In the rows, 128 means zero.
Each named move below is a turn or a mirror, shown by a few rows before and after it. Which moves, in which order, take the first row of each later pair to the second? The first pair is answered.
move W:
[ 57  58 153 117 128 134 174 147  80  79 140  88 141 153 135 108  94 108
  97 118  93  95 124 168 147  79 134 105 117 117 139 150 131 141 131] |-> [ 58  60 157 116 127 134 174 147  80  79 142  90 141 154 137 108  94 107
  97 120  93  95 122 169 148  77 134 104 118 117 140 152 131 141 131]
[148 101 167 115 106 110 121 153  97 134 128 138 143 124 125  99 170 126
 142 124 107 124  99 133 129 133 130 125 159 155 121 176 143 128  99] |-> [135  80 143 125 125 117 135 147 138 100 129 136 157 131  92 129 163 155
 152 115 142 133 102 141 108 101 135 109 137 176 113 145 127 131 114]
[145  86  78 180 141 162 122 166 148 111 131 120 100 121 118 142 143 136
 164 181 105 150 118 145  92 108 129 173  97 155 119 171 101 127 133] |-> [154 100  95 176 129 157 111 170 116 133 129 118  90 118 140 122 146 116
 153 187  81 144 114 140 108 130 124 185 113 139 125 194 113 123 122]
[ 95 111 141 120 125 152 114 113 145  77 165 145 129  97 150 115 138 115
 101 134 140 132 139 111 151 112 181 115 161 143 137 127 127 116 119] |-> [ 98 113 143 120 122 151 112 114 139  80 165 143 126  98 155 112 138 110
 101 136 136 130 139 109 152 116 180 118 164 139 137 132 131 115 118]
move F:
[116 102 143 160 108 185 112  78 167  86 138  94 130 130 127 181 193 142
 107 114 163 139 186 111 130 104 171 112 154 162  83 155 117 103 107] |-> [162 135 144 183 116 137 130  51 165 142 109  86 157 158  98 222 163 164
 138 113 172 150 148 122 127 143 145 108 137 137  92 122 107 123 141]
[ 44 136 155  57 110 108 105 115 123 152 134 148 163  56 164  93  75 102
  56  73 125  58 111 148 198 102 185  75 172 123 104 109 151 194  98] |-> [ 99 140 160  66 125  67 124  99 124 212 113 143 184  80 137 128  68 138
 105  47 110  56  46 166 186 149 140  92 166 112 101  84 155 194 137]
[131 137 113 164 129 120 119  98 140 176 116 110 129 132 115 175 139 123
 138 112 161 142 117 122 132 127 155 140 110 120 139  76 122 129 153] |-> [110  88 114 139 138 159 110 129 142 138 140 122 109 112 137 142 181 123
 135  91 129 130 116 120 123 107 150 169 134 153 118 107 138  96 137]
[ 95 151 113 118 144 123 106 107 168  94 105 129 131  97 112 168 126 145
  60 126 186 117 165  91 152  70 228 104 134 120 132  93  94 119 124] |-> [159 120 124 117 172  88 129 107 168 157  93 134 149 121  88 200 146 201
 130  71 145 111  63 115 129 124 159 152 140 127 117  76 112  93 175]
move Q:
[137 132 106 176 135 151 132 137 129 127 138 124 107 135 154 157 155  93
 143 156 150 140 134 145 125 152 125 139 138 125 127 112 128 129 120] |-> [137 141 116 168 126 150 132 139 115 123 138 127 106 132 161 143 148  84
 134 164 144 131 145 145 137 156 124 132 144 116 131 125 132 136 115]
[177  88 164 165 121  97 125  83 127 178 129  97  88 127 121 154 121 105
 121 167 172 135 144 111 117 180  97 149 127  89 158 120 123 113 140] |-> [176  95 172 154 116  94 129  85 115 176 130 101  90 126 127 141 113  99
 113 175 165 127 152 111 125 186  93 141 131  83 162 131 124 119 135]
[142 104 130 145 162  69 125 113 183 175 111 158 150 145 110 194  91 131
 189  72 217 158 115 111  93 134 133  94 105 141 110 100 107 145 166] |-> [137 123 130 166 146  77  93 111 174 203 111 147 121 138 133 195 114  96
 172  81 226 176 132  90 107 130 165 112 111 128 118 100 109 141 142]
Then:
Each pair is two moves apart.
[108  63 157  75 170 161 141 153 170  61 150 148 131 124 113 107 119 135
 135  92 135  73 124 153 100  92  74  97 167 132 119 123 100  86 129] |-> [130 172 186  99 124 118 123 124 106 131 124 131 130 131 143  98  62  74
  96 155 140  81 162 134 149 144  98  71 169  57 164 138  95 138 107]
F, W
[144 112 142 100 134 122 130 133 121 153 134 128 138 147 142 107 148 153
 147  99 105 116  84 142 134 143 129 147 132 125 134 132 149  97 133] |-> [143 114 138 110 131 126 120 132 126 165 133 122 127 146 144 113 161 145
 145 102 112 124  86 134 132 140 141 155 131 124 134 125 148  93 129]
Q, Q
[120 111 133  90 127 163 130 155 130  81 150 146 110 122 136  81 132 118
 142 154 116 110 154 134 123 118 120 140 141 157 123 150 135 132 104] |-> [125  94 120  99 143 163 139 155 154  82 150 144 113 130 119 105 142 140
 159 138 126 117 137 138 109 107 116 147 133 173 115 132 127 124 118]
Q, Q
[128 115  70 147 117 204 159 115 166  39 140 128 137 145  75 133 122 150
 148 175 105 139 171 139 105  17 157 134  87 202 101  97 101 126 133] |-> [164 155  62 201 111 166 140  88 165 131 111 106 125 164  69 184 133 138
 167 173 128 171 145 126 113  44 173 158  72 170 117  53  93 130 145]
F, Q
[164 152 119 168 131 108 132 120 135 170 117 116 129 144 118 159 125 131
 148 116 145 156 108 137 122 145 124 159 123 126 129  95 121 124 138] |-> [157 176 137 159 112 107 118 124 103 175 119 116 121 135 144 130 116 102
 122 136 131 147 129 128 144 155 135 153 136 104 139 123 129 131 116]
Q, Q
[139  98 114  93 155 105 175 127 161  93 163 108 114 157 107 148 119 141
 134 115 150 111  94 155 134  94 111 128 123 121 132 116 126 147 152] |-> [135 128 139  84 126 113 151 139 113 107 170 108  85 141 152 100 124  93
 102 138 120 104 120 138 164 110 125 138 151  97 142 163 143 148 118]
F, W
[147 150 102 137 147 132 152 119 157 111 124 116 136 144 108 151 107 145
 138 135 135 121 148 162  93 122 114 128 104 152 126 119  89 170 155] |-> [152 154 133 116 128 142 132 141 102 135 136 124 106 130 155  99 132 108
 126 135  80 105 144 153 115 151 103 164 141 137 125 173 118 154 130]
W, F
[141 128 108 128 149 130 182 132 177  83 118 108 134 162 135 129 140 138
 159 165 116 146 130 140  96  89 113 118 104 190 137 121  98 126 152] |-> [166 149 143 110 130 119 175 141 119 117 121 114 127 157 169  87 138 112
 155 171  63 127 116 140 118 133  88 136 133 161 143 167 121 126 143]
W, Q
[107 143 140 106 121 123 144 112 132 116 112 118 167 125 101 140  99 148
 108 129 140 128 122 125 128 133 142  90 126 123 134 103 135 138 132] |-> [119 159 156 108 108 119 128 117 101 149 111 116 147 121 128 124 112 124
 104 135 114 128 116 118 142 157 140 111 143 105 140 124 147 133 121]
Q, W
[175 150 163 148 151 135 108 133 106 181 118 119 136 132 133 126 152 125
 168  97  72 133  68 123 123 194  93 188 137 131  93 127 158 111 135] |-> [ 80 136 114 156 152 194 103 135 173  57 141 118 137 107 119 129 135 112
 109 138 157 149 176 108 117  86 174 122 106 168  93 101 119 129  99]
F, W
[ 71  88 174  35 115 114 107 109 105  89 155 183 162  77  85  75  98 119
  75 108  88  70 105 148 117 161  98  98 122 120 131 176 144 114  94] |-> [ 64  51 131  63 148 121 115 101 175  75 150 175 169  90  40 136 122 160
 107  82 139  94  88 151  80 121 108 102  91 160 117 114 121 101 119]
W, Q
[135 135 147 140 116 106  72  68  89 199  80 134  95 104  95 106 134  96
  89 110 106 106 113 105 132 129 162 145 166 113 141 145 146 169  68] |-> [145 117 160 112 123 105  89  75  81 183  87 145 110 102  91  89 124 115
 100  98  76  86  96 120 128 142 131 144 177 120 132 165 158 166  78]
F, Q
[137 130 176 131  96 177 103 142 128  82 140 129 124  87  91 145 113 152
 150 168 158 115 129 166 117 101 131 148 133 113 118 102 129 114 142] |-> [143 126 177 132  99 176 105 145 128  85 141 129 124  89  90 148 117 157
 156 161 152 116 120 170 115 105 125 153 134 115 117 102 132 109 145]
F, F
[164 150 153 110 140 105 123 137  98 158 123 143 126 104 164  88 115 124
 113 143 104 126 125 144 138 181 112 161 128 117 125 169 121 129 120] |-> [124  99 111 115 170 133 140 138 175  82 134 147 142 102 123 121 117 165
 116 130 158 136 145 153 105 112 130 132  97 169 109 127  95 125 131]
W, F
[131  56  80 115 161 142  85 131  95 150 171 113  92 103 145 105 144 141
 156  93  43 123  75 114 111 141  94 171 123 178 102 143 151  97 132] |-> [121  43  61 128 173 148  89 125 126 132 172 108  95 107 126 130 148 152
 157  87  73 134  81 114  97 117 106 164 106 193  98 116 137  97 139]
Q, W
[150 114 152  70 141 127 149 158  84  38 156 134 123  94 127  82 128 119
 139 122 159 112 151 153 103 146 107  74 208 159 130 185 166 164  97] |-> [175 153 137  99 148  86 169 124 107  71 128 122 157 122  85 137  83 139
 154 135 200 128 145 161  98 159 108  43 172 136 144 135 141 200 126]
W, F
[161 154  99 142 126  57 125  93 138 190  94 125 106 232 110 173 114 132
 140 131 135 135 131 154 116 207 108 141 115 104 116  97 115 145 156] |-> [115 179  92 143 106  82 107  92 137 147 103 120  94 214 128 154 100  94
  89 172 166 142 206 137 134 168 160 105 110  94 126 109  98 163 122]
F, F
[132  77 134  62 132 146 145 156 174  63 146 141 138 153 114 100 134 152
 135 149 119  79 112 142 116 132 120 140 131 177 127 159 117 117 116] |-> [146 167 145  89 102 105 139 122 146 110 115 123 148 163 121 111  80 115
 104 203 149  93 146 131 149 159 147 100 116 119 162 146 101 169 107]
W, F
[114 116 142 134 117 113  96  97 108 193 117 152 106 106 152 142 163 127
 150  82 131 130 115 115 184 142 129 170 156  83 146 113 155  93 114] |-> [ 92 111 120 149 121 122  90  92 139 172 117 150 105 105 140 163 163 130
 142  86 169 145 137 109 178 110 155 155 139  95 146  88 138  92 110]
W, Q
[152 128 150 133 118 121 142 119 119 144 118 112 138 149 108 124 117 129
 141 157 120 126 127 141 138 117 121 104 141 144 103 120 127 165 124] |-> [152 124 142 145 123 124 138 120 130 151 118 109 131 154 105 137 128 132
 147 151 131 132 120 137 131 110 127 110 135 151 101 108 124 158 125]
Q, Q
[ 90 130 132 176 114 166 110 114 151 131 153 103 105 111  97 105 126  86
  80 105 128 137 142 116 138 127 172 149 139 130 135 145 157 138 138] |-> [ 94 128 148 145 114 161 136 119 138 102 157 118 132 111  92  80  91 104
  77 111 107 114 140 135 141 139 140 124 145 127 134 169 161 154 150]
Q, Q
[155 110 130 155 135 119 142 143 138 120 109  96 110 130 140 153 128 172
 156 152 129 122 107 154 108 162 130 171 145  97  87 136 111 133 118] |-> [127 114 127 156 124 141 125 150 136 102 121  97  91 116 160 139 141 146
 128 165 138 128 141 139 119 139 162 169 151 100  89 147 109 129  94]
Q, F
[188 166  88 145 126 130 189 144 139 129 134 127 165 165  92 127 113 155
 148 201 115  93 124 166 113 146  89 115 117 113 103 161 128 153 174] |-> [163 180  85 146 113 138 182 143 139 109 138 124 158 157 101 118 103 134
 120 224 133  96 161 158 123 126 114  94 114 109 110 166 120 164 157]
F, F
[130 113  94 148 145 172 108 152 182 157 154  92 188 154 160 117 178 137
 143 115  96 155 113 140 113 149 158 193 104 131  75 149 122 108 156] |-> [144 140  95 162 142 148 114 135 184 183 140  85 201 166 148 138 156 142
 149 124 110 160 109 143 116 162 157 183  92 113  84 132 115 125 165]
F, F
[160 148 138 109 132 141 156 177 100  76 127 131 137 140 160 114 120 119
 132 177 120 125 152 151 134 145  87 135 152 126 111 150  97 142 129] |-> [164 148 125 118 141 131 169 165 123  77 119 129 152 150 136 141 108 136
 144 174 142 132 145 159 124 139  85 123 134 128 113 125  84 150 146]
F, W
[ 71 119 167  70 115 128 135 112 130  82 122 122 115 140  85 131  59 169
 108 155 142 166 162 189 138  91 155  55 108 130 143 138 144 145 161] |-> [108  84 151 100 141 116 130 112 156 140 113 114 101 158  65 177 113 201
 166 107 137 183  90 190 112 108 134 115 105 150 128  99 149 105 189]
F, Q
[148 150 124 137 120 100 135  99 113 169 117 122 144 156 108 150 105 119
 152 133 131 124  96 145 132 143 119 134 105  97 154 106 120 147 136] |-> [146 149 119 141 121 102 131  98 118 170 117 120 139 156 111 155 112 113
 153 134 139 131  98 143 132 139 125 139 104  98 155 100 120 142 133]
W, Q
[143 164 131 132 122 108 106 130 111 134 105 132  99 131 125 121 148 133
 120 170  98 124 116 113 150 159 132 129 174  90 124 128 158 107 116] |-> [142 151 138 116 125 112 121 134 108 111 112 139 111 127 123 109 139 145
 121 167  86 110 115 122 148 157 117 120 174  96 119 143 162 107 121]
F, Q
[139 148 151 129 121 134 146 120  92 104 138 123 142 127 134 128  81 113
  96 150 118 145 151 105 137 133 149 100 118 112 151 143 115 147 102] |-> [174 111 145 130 145 125 155 126 106 135 135 126 142 143 116 151 116 150
 147 101  93 146  82 118 114 154 110 141 123 133 133 127 127 115 135]
F, Q
[113  73 111 118 158 145 140 145 167  79 140 125 107 123 124 118 149 146
 147 116 152 130 132 131  95  97 119 152 119 170 118 128 107 106 131] |-> [130 139 104 161 143 107 130 111 164 137 114 104 110 140 114 157 120 125
 136 146 194 158 147 117 111 112 149 131  96 128 143  91  88 139 131]
Q, F
[170 125 148 107 149 120 126 138 114 128 108 140 105 119 143  73 172 125
  92 145  93 135 119  94 103 116 105 174 185 100 142 164 167 103  80] |-> [145 129 105 135 168 112 149 108 182  87  94 133 138 134  86 133 131 157
  94 162 177 155 150  99  80  67 135 116 134 111 145  95 124 133  98]
W, F
[112 151 139 100  94  89 131  95 134 142 159 110  94  98 148 126 109 103
 142 124 120  95 132 134 161 126 124 131 149 119 122 156 175 151 153] |-> [120 139 139  93 102  84 145  95 140 139 158 112 105 106 135 131 105 122
 154 112 115  88 116 143 152 130 108 129 146 127 118 150 175 152 166]
F, Q
[160 169 101 112 129 102 156 126  88 177  82 146 147 126 138 185 121 130
 133 110 120 132 146 144  80 123  87 116 127 107 107 109  91 142 148] |-> [125 119  97  90 130 153 136 159  93 131 111 155 112 100 169 146 173 114
 117  94  99 125 163 134  72  89 103 146 150 144  88 140 106 104 117]
Q, F
[101 128 167 127 114  87  93  97 153 159 130 121 148 106 101 134 140 154
 129  89 129 111 133 151 147  95 199  92 131  92 135  91 159 116 138] |-> [107 137 181 112 104  85  95 103 131 160 130 126 150 102 112 114 132 146
 123  96 109 100 131 154 156 109 188  89 141  80 139 112 165 119 134]
W, Q
[151 168 154 134 109  69 118 100 104 206  85 124 147 170 135 147  98 120
 139 125 115 145 114 137 155 185 120 142 121  72 155 119 144 144 144] |-> [128 150 118 162 125  79 115  90 157 187  84 117 150 173 108 191 111 134
 144 117 166 169 129 129 140 142 152 134  95  95 149  71 122 138 150]
W, Q
[ 81 103 159 117  99 119 120 129  98 113 171 157 145 119 158  73 154 119
  73 115 120 123  91  59 146 135 104 109 161 126 168 135 101  98 128] |-> [ 67  81 131 134 118 126 125 121 143  90 170 152 152 124 129 109 160 144
  82 105 160 138  93  62 126 102 115 101 140 150 160  94  84  95 138]
W, Q
[129 185 150 108 109 119 153 117 103  90 116 134 146 119 127  88  62 113
  94 181 130 102 190 143 145 137 117  66 117  97 145 157 124 183 115] |-> [144 131 111 125 154 116 183 113 170  78 112 134 167 143  72 147  78 179
 149 141 156 112 142 163  96 117  92  77  89 141 122 100 107 165 162]
Q, Q
[148 151 102 139 135 107 120 128 131 163 123 133 105 153 128 164 129 130
 146 129 145 144 130 110 105 118 119 141 126 123 130 111 123 103 144] |-> [133 159  99 140 129 111 114 126 132 150 123 131 102 150 133 158 122 117
 130 145 157 145 153 104 112 107 137 128 124 118 134 115 119 110 131]
F, F
[124 106 138 124 132 102 137 102 138 144 148 134 171 122 132 143 121 152
 116  97 154 129 117 127 148 139 147 103 102 140 117  75 134 137 146] |-> [120 121 139 138 122 106 116 101 129 162 146 127 152 117 148 141 135 127
 103 105 160 139 126 113 160 139 168 114 107 129 122  77 136 134 131]
Q, Q
[102  77 158 118 135 110 111 105 154 175  98 139 146 120  95 167 168 182
 137  19 130 112  58 131 145 144 140 136 134 137 135  80 153  75 173] |-> [113 103 181 112 112 107  93 111 109 206  98 139 128 110 128 134 171 147
 120  31 100 108  64 122 166 172 145 154 156 112 146 112 168  73 154]
W, Q
[162 131 110 139 150 136 153 141 135 118 135 140 136 148 114 142 122 164
 183 132  86 121  92 149 131 167  62 135 109 140 101 137 117 110 146] |-> [165 133 104 156 151 136 137 141 135 141 135 132 120 149 120 151 142 154
 187 126  91 132  84 141 130 169  73 156 112 140 101 130 116 102 142]
W, Q
[146  85 116 115 158 147 156 138 133  80 136 146 113 132 181 112 104 114
 156  87 133  82 138 126 136  77 120 143 148 177 116 126 157 122  96] |-> [144  87 107 130 159 151 144 135 139  97 133 138 101 131 184 124 124 106
 156  85 144  95 139 117 132  69 135 155 146 178 115 112 153 114  90]
Q, Q
[139 165 109 151 123 126 109 117 135 145 132 126 108 133 143 108 145 107
 126 168 138 133 121 120 135 123 125 177 131 152 134 187 103 125 135] |-> [152 171 119 140 125 112 122 113 126 148 129 128 121 138 136 106 126 118
 129 168 127 124 110 128 138 138 109 168 132 145 135 192 107 137 143]
Q, F
[162 177 129 178 121 136 131 137  77 124 164 131 124 146 144 117 130 119
  96 166 109 149 147  89 131 141 153 150 169 110 131 128 107 131 114] |-> [143 163 103 188 135 143 138 130 116  96 164 131 133 149 118 144 126 135
  96 164 145 159 161  90 116 107 169 133 147 129 126  95  88 135 121]
W, Q
[119 130  87 125 157 122 155 140 133 137 129 123 144 116 119 134 155  95
 113 133 128 120 153 140 146  96 127 134 142 161  83 108 101 121 103] |-> [128 124  89 122 163 117 157 143 134 142 129 124 146 119 116 134 161 101
 124 124 119 115 138 144 142 102 118 144 144 164  82 106 106 115 110]
F, F
[ 84 110 118 116 122 150 126 123 152  96 150 123 140 126 137 126 139 144
 112 109 144 142 134 119 113 109 144  96 138 134 136 118 132 130 118] |-> [126 154 143 123 107 113 122 113 109 164 133 118 141 139 149 125 126 129
 121 118 117 140 109 120 133 163 124 108 149  93 151 129 145 143 124]
F, W
[158 151 149 127 137 119 180 139  93 136 119 123 117 163 169 105 123 126
 118 153 112 128 136 118 118 228  90 142 116  84 134 160 114 182 142] |-> [153 122 126 128 160 120 203 134 139 105 117 125 141 173 132 136 118 167
 142 135 137 131 123 131  91 205  76 128  95 111 122 130 100 181 168]
Q, W
[156 132  94 160 137 143 128 138 137 143 119 120 108 143 120 155 155 114
 151 129 162 159 126 124 107 120 140 145 126 143 106  99 121 106 131] |-> [155 146 109 155 121 147 112 145 106 153 123 120  94 134 147 128 159  85
 135 137 144 153 135 114 123 132 146 152 141 129 115 127 131 105 112]
W, F
[141  48 114 120 163 132 143 131 115  74 132 108 119 120 101 129 133 127
 132 113 114  98 107 129  81 106 155 157 110 138 150 119  98 114 173] |-> [133  91 104 152 148 121 126 111 116  99 118  92 112 122 104 149 121  98
 112 142 152 122 137 111  97 102 194 145  95 114 167  96  83 132 159]
Q, F
[137 165 160 133  95 137 116 130  75 177  91 104 161 113 126  91  91 125
  96 157 135 122 132 127 140 174 115 114 161  46 151 114 101 149 171] |-> [109  54 130 106 138 187 133 160 140 101 122 123 159 102 100  98 149 183
 132  94 130 114 100 142  91 118  94 143 162 128 111 104 105  97 189]
W, F
[183 196 138 133 119  90 157 116  79 175 111 119 132 144 136 119  88 115
 151 179  95 128 140 127 129 177  94 129 134  96 139 143 130 162 131] |-> [189 165 121 136 144  85 178 114 113 160 109 122 147 155 106 147  92 152
 183 157 105 129 112 141 103 168  73 129 117 119 128 116 121 156 157]
Q, Q
[154 121 157 115 106  89 140 145 126 175 119 149 138 140  91 114 100 148
 120  89 153 139 121 169 152 149  95 123 208  75 133 109 158 113 128] |-> [108  91 147 101 101 135 122 166 138 118 145 155 114 116 112  85 125 128
  92  95 158 137 164 159 150 104 125 123 220 102 124 129 163  99  96]
Q, F
[119  84 149  73 157 131 168 165 109 104 153 112 112 158 131 106 158 146
 151 110 106 109 118 144 156  95 109 120 165 158 141 114 140  61 106] |-> [112 148 141  97 142 103 177 131 113 105 129  98 137 170 110 131  95 133
 124 162 158 123 165 140 174  92 136  60 133 123 169  89 111 115 105]
F, Q
[125 121 132 141 114 142 108 140 116 168 130 120 112 120 142 136 156 106
 140 118 142 135 117 137 119 121 131 162 132 124 124 133 146 120 118] |-> [114 124 126 145 115 148 103 137 123 157 131 118 113 117 141 140 153 101
 132 121 155 136 129 132 120 110 144 152 127 125 126 127 140 125 113]
W, Q
